These points lie on a tree of bent strands in 24 dimensions: the strands fork, and no path loops back.
bem: -39  291  107  131  1  31  281  28  -79  24  114  -329  211  -141  -135  -37  -548  63  -137  -18  94  207  274  -147
Kiba: -27  -335  -202  -39  -318  -79  -8  -285  302  -319  -50  113  -362  -127  222  -8  545  -9  71  -99  107  -222  -234  142
kedef: -43  -124  -243  -7  -170  -145  80  -97  81  -237  296  -97  -179  -88  131  62  208  -35  31  -186  158  -259  -53  -5
Gak: 175  -330  -67  -181  -75  -60  -89  -85  164  -157  -282  216  -354  -31  97  -21  400  -77  245  -59  14  -134  -307  151
Geg: -140  54  -193  69  -3  -157  156  181  -152  -77  344  -347  70  16  -107  152  -235  -42  -42  -196  286  -25  129  -160
neb: -23  -144  54  104  258  27  -317  -13  -108  151  -117  292  185  176  224  128  314  -74  -112  330  -383  -36  134  111
feko: -162  131  -112  105  8  -126  182  197  -160  -18  295  -384  150  -13  -165  112  -322  -30  -63  -165  276  32  176  -177
rik: 191  -308  -30  -193  -29  -62  -102  -42  121  -118  -295  216  -312  -25  59  -31  337  -86  255  -67  -2  -130  -313  141
niz: 58  -373  -159  -62  -162  53  -68  -278  246  -162  -144  262  -449  -5  272  82  674  11  105  58  -63  -77  -197  195
Bap: -21  -160  38  75  221  43  -288  -50  -70  132  -117  282  91  159  225  130  358  -67  -95  310  -361  -44  96  110
gub: -37  -93  109  184  357  -3  -374  58  -198  238  -127  315  388  227  218  106  214  -62  -167  365  -435  -21  210  96
Kavu: 205  -297  -8  -197  -14  -66  -113  -27  106  -112  -292  213  -289  -24  44  -41  309  -92  253  -63  -10  -133  -300  140
fif: 50  332  213  162  5  136  273  -97  -2  63  108  -265  251  -112  -81  -112  -667  164  -218  54  45  338  279  -127
masoz: 22  -287  -77  -27  -3  80  -150  -208  133  -42  -125  265  -275  60  259  120  569  -24  28  170  -173  -67  -73  151
Bizef: 5  -229  -35  -5  86  66  -210  -142  50  28  -116  268  -130  99  241  133  486  -39  -22  237  -260  -52  2  131
Riveg: 295  -54  431  -175  346  -152  -200  239  -359  181  -436  240  123  43  -253  -285  -347  -188  370  -71  -85  -107  -302  184
resuk: 280  26  561  -156  405  -186  -223  317  -505  275  -509  259  220  81  -319  -335  -548  -261  462  -52  -49  -105  -340  196
pufi: -147  59  -189  70  -2  -159  156  181  -157  -68  351  -343  76  14  -107  144  -226  -39  -43  -188  289  -37  129  -164
Tomi: -274  388  -266  -256  -23  -14  -79  433  -91  135  168  -49  97  177  -397  131  24  -11  13  -77  18  -135  -4  -295
Bev: -358  513  -323  -442  -43  135  -203  438  24  327  44  122  61  296  -593  99  205  24  -23  -26  -96  -123  -197  -366
Rodun: 89  -436  -217  -77  -254  25  -21  -310  308  -241  -158  260  -527  -50  281  53  715  25  151  -12  13  -89  -268  220
feke: 163  -356  -104  -176  -129  -51  -73  -121  200  -178  -265  227  -401  -38  131  -4  465  -69  238  -58  24  -120  -310  160
zuzov: -154  160  -58  110  4  -93  199  174  -155  -5  252  -380  165  -48  -161  82  -355  -19  -72  -141  236  55  199  -166
vus: 16  -297  -90  -28  -22  74  -145  -214  139  -53  -126  264  -290  53  250  116  585  -18  35  159  -168  -63  -91  152
pip: -21  -127  65  110  275  20  -327  -2  -127  173  -120  297  225  193  224  118  295  -71  -125  341  -397  -37  151  103
viv: 39  340  195  163  8  118  276  -76  -17  53  104  -265  243  -125  -92  -100  -654  154  -198  44  53  325  273  -129
rago: -210  211  -211  -37  10  -113  63  328  -150  14  257  -244  117  78  -243  148  -174  -31  -30  -137  189  -63  114  -219
Mefi: 184  -317  -48  -184  -59  -72  -95  -66  148  -132  -287  215  -337  -37  85  -18  372  -84  248  -61  6  -132  -300  151
Vizu: 292  -44  442  -167  357  -152  -206  250  -377  188  -442  242  129  49  -255  -290  -371  -196  376  -68  -80  -107  -310  181
sut: -52  -269  -196  -21  -290  -107  3  -240  265  -300  47  65  -297  -133  204  -6  469  -16  56  -130  119  -269  -195  100
Vire: -200  176  -195  2  11  -124  86  307  -153  2  285  -278  123  60  -223  141  -210  -34  -35  -149  223  -40  129  -216
suven: 55  331  222  169  10  152  267  -100  7  78  120  -257  256  -112  -72  -118  -672  177  -223  60  46  347  275  -127
Kevul: -35  302  111  126  4  31  277  29  -82  21  106  -330  212  -144  -129  -38  -545  61  -136  -22  93  212  268  -135
Lezag: -33  -335  -204  -44  -320  -79  -8  -279  313  -317  -52  104  -364  -134  222  -8  555  -8  83  -106  108  -226  -247  139
nutup: 59  337  227  181  2  163  254  -112  7  90  121  -242  260  -102  -54  -128  -679  185  -240  70  36  367  272  -126
rano: -25  -114  87  142  305  6  -343  24  -152  200  -119  305  286  207  222  117  259  -70  -141  352  -414  -29  177  104
pagi: -326  491  -310  -397  -40  86  -162  444  -14  265  91  71  78  259  -531  108  160  13  -7  -37  -72  -136  -134  -354
zute: -16  -147  47  89  239  32  -309  -26  -94  143  -118  292  156  182  228  131  331  -70  -111  328  -379  -41  123  102
gizen: -169  136  -99  110  5  -112  180  193  -160  -12  277  -387  154  -28  -165  102  -332  -32  -63  -154  260  31  185  -174
regig: -6  -366  -209  -49  -325  -62  -9  -293  320  -318  -89  146  -411  -123  234  -4  595  4  96  -100  101  -195  -258  169
Mik: 86  -434  -219  -74  -252  23  -22  -316  307  -238  -155  263  -532  -46  280  57  716  27  156  -17  6  -91  -268  220
Mur: 56  337  320  221  -6  271  203  -162  66  170  172  -225  311  -59  5  -188  -665  240  -303  87  3  409  262  -93
Zutut: 291  -68  401  -175  330  -139  -188  221  -326  150  -420  235  89  37  -233  -266  -296  -180  350  -77  -94  -108  -300  169
zepot: 267  -180  196  -195  188  -106  -164  113  -99  22  -350  213  -94  -3  -113  -150  1  -131  283  -83  -73  -126  -289  141
Vimo: -43  -102  -245  -5  -138  -149  99  -63  44  -215  327  -123  -156  -75  112  80  156  -38  28  -189  165  -235  -25  -24
vun: -25  -135  63  109  264  35  -317  -6  -114  171  -116  293  202  190  226  123  301  -63  -123  338  -386  -37  142  106
nira: -21  -353  -209  -45  -327  -77  -5  -290  315  -318  -73  129  -387  -129  227  -12  578  1  83  -105  107  -210  -253  153
nimu: 61  334  342  243  -10  309  191  -167  75  200  177  -225  324  -55  19  -199  -654  254  -307  92  -11  424  259  -72
beto: -245  327  -245  -173  -4  -59  -29  405  -124  83  198  -118  106  137  -330  130  -52  -16  3  -102  72  -119  48  -267
Nop: -136  202  -8  111  -6  -55  217  142  -129  3  210  -379  181  -90  -156  50  -395  -10  -86  -113  195  84  232  -148
tagi: 63  342  339  242  -14  311  189  -170  69  207  181  -221  326  -53  22  -198  -653  256  -310  90  0  425  265  -76
gutet: 38  -419  -228  -64  -332  -37  4  -317  338  -319  -141  199  -485  -108  257  8  654  15  128  -86  85  -152  -292  201
mepob: -82  258  57  117  1  -8  256  89  -111  21  147  -361  199  -133  -151  -1  -484  22  -108  -60  135  150  261  -146
lir: 54  338  295  216  -5  255  220  -149  53  155  160  -224  305  -69  -13  -176  -671  233  -282  88  21  405  264  -96
rumut: -16  -135  57  102  262  28  -320  -16  -117  161  -118  293  193  185  229  122  305  -66  -120  338  -392  -42  140  97
zigur: 39  330  198  156  9  130  273  -81  -16  59  104  -264  245  -120  -86  -102  -660  161  -208  51  53  329  280  -133
Kozi: 33  326  189  150  4  110  269  -70  -23  49  102  -264  241  -126  -86  -98  -661  139  -204  49  55  319  277  -129
zeni: -35  292  100  125  0  29  277  39  -87  25  113  -334  208  -148  -136  -35  -539  54  -130  -28  101  202  269  -138
sisor: 78  -419  -202  -69  -218  33  -29  -308  284  -216  -155  255  -504  -35  279  61  705  21  140  4  -15  -82  -239  209
mifov: 278  24  545  -161  399  -182  -222  308  -487  263  -499  250  211  74  -314  -333  -528  -251  451  -54  -58  -98  -337  192
gat: -51  -207  -210  -18  -252  -128  23  -198  204  -279  148  8  -249  -129  181  12  378  -23  50  -151  137  -283  -134  63
pelo: -113  220  8  122  3  -46  229  129  -128  10  183  -372  180  -105  -156  36  -417  -4  -96  -98  173  105  243  -153
das: -222  264  -225  -99  5  -84  25  369  -141  39  233  -185  111  100  -281  142  -115  -23  -15  -119  138  -94  84  -240
nuzer: -118  39  -204  49  -16  -160  159  152  -136  -94  359  -323  34  8  -73  145  -186  -39  -29  -198  264  -57  113  -146
nuzu: -237  281  -237  -121  7  -85  15  376  -133  47  231  -167  112  104  -291  139  -104  -20  -8  -115  121  -96  80  -248
Der: 40  342  414  284  -28  401  156  -187  105  283  209  -230  370  -39  59  -242  -618  285  -350  102  -42  444  267  -44
luvik: 116  -463  -248  -80  -294  1  5  -338  339  -284  -164  264  -570  -66  289  36  737  23  173  -63  37  -92  -299  240
mosi: 30  348  470  313  -31  465  125  -187  117  339  222  -234  399  -41  99  -276  -587  299  -376  101  -74  462  278  -8
fulok: 196  -311  -18  -197  -23  -63  -108  -36  121  -122  -293  213  -310  -34  60  -32  339  -90  251  -59  -9  -125  -303  145
som: -11  311  129  131  3  56  285  -1  -62  30  102  -313  218  -149  -125  -57  -590  81  -154  7  81  246  274  -136
vuzab: -276  401  -272  -279  -20  -3  -89  434  -88  147  150  -38  96  190  -407  127  40  -10  8  -68  9  -140  -17  -308
zazok: -48  -71  -242  -4  -115  -151  112  -24  2  -201  343  -157  -136  -60  92  89  99  -40  21  -197  174  -213  0  -44
zeman: -27  -123  65  120  285  25  -336  8  -136  178  -121  301  238  189  222  118  284  -66  -132  343  -396  -37  155  96
vebi: 211  -284  12  -202  18  -71  -124  -16  81  -98  -301  206  -272  -23  25  -49  277  -102  260  -65  -17  -126  -301  143
Nazen: 102  -463  -251  -81  -318  -14  10  -333  355  -307  -157  241  -560  -79  285  19  720  27  164  -82  63  -109  -311  235

Start at the first point of each line and follow the strands to each of the others. Where do the paths split? Write each fork as brackets around the two groups it separates, the group with the point that comes earlier in the line first. The first line is answered.
viv | rik, Bizef, Der, das | (((rik Bizef) das) Der)
Kiba | fif, Vire, Gak, rumut | ((fif Vire) (Gak rumut))
Lezag | Kozi, Riveg, das, rano | ((Kozi das) (Riveg rano))
pelo | som, das, mifov, rumut | (som (das (mifov rumut)))
fulok | Bizef, Zutut, mosi, Vire | ((Bizef (mosi Vire)) Zutut)
rik | zeni, Riveg, rago, zute | (((zeni rago) zute) Riveg)
das | Bev, fulok, zigur, neb | (Bev ((fulok neb) zigur))
das | vuzab, zepot, nutup, zeman | (vuzab ((zepot zeman) nutup))
nutup | das, rano, tagi, fulok | ((das (rano fulok)) tagi)
Lezag | nuzu, neb, Zutut, Kevul | ((nuzu Kevul) (neb Zutut))
Kiba | bem, Bizef, resuk, Bev | ((bem Bev) (Bizef resuk))
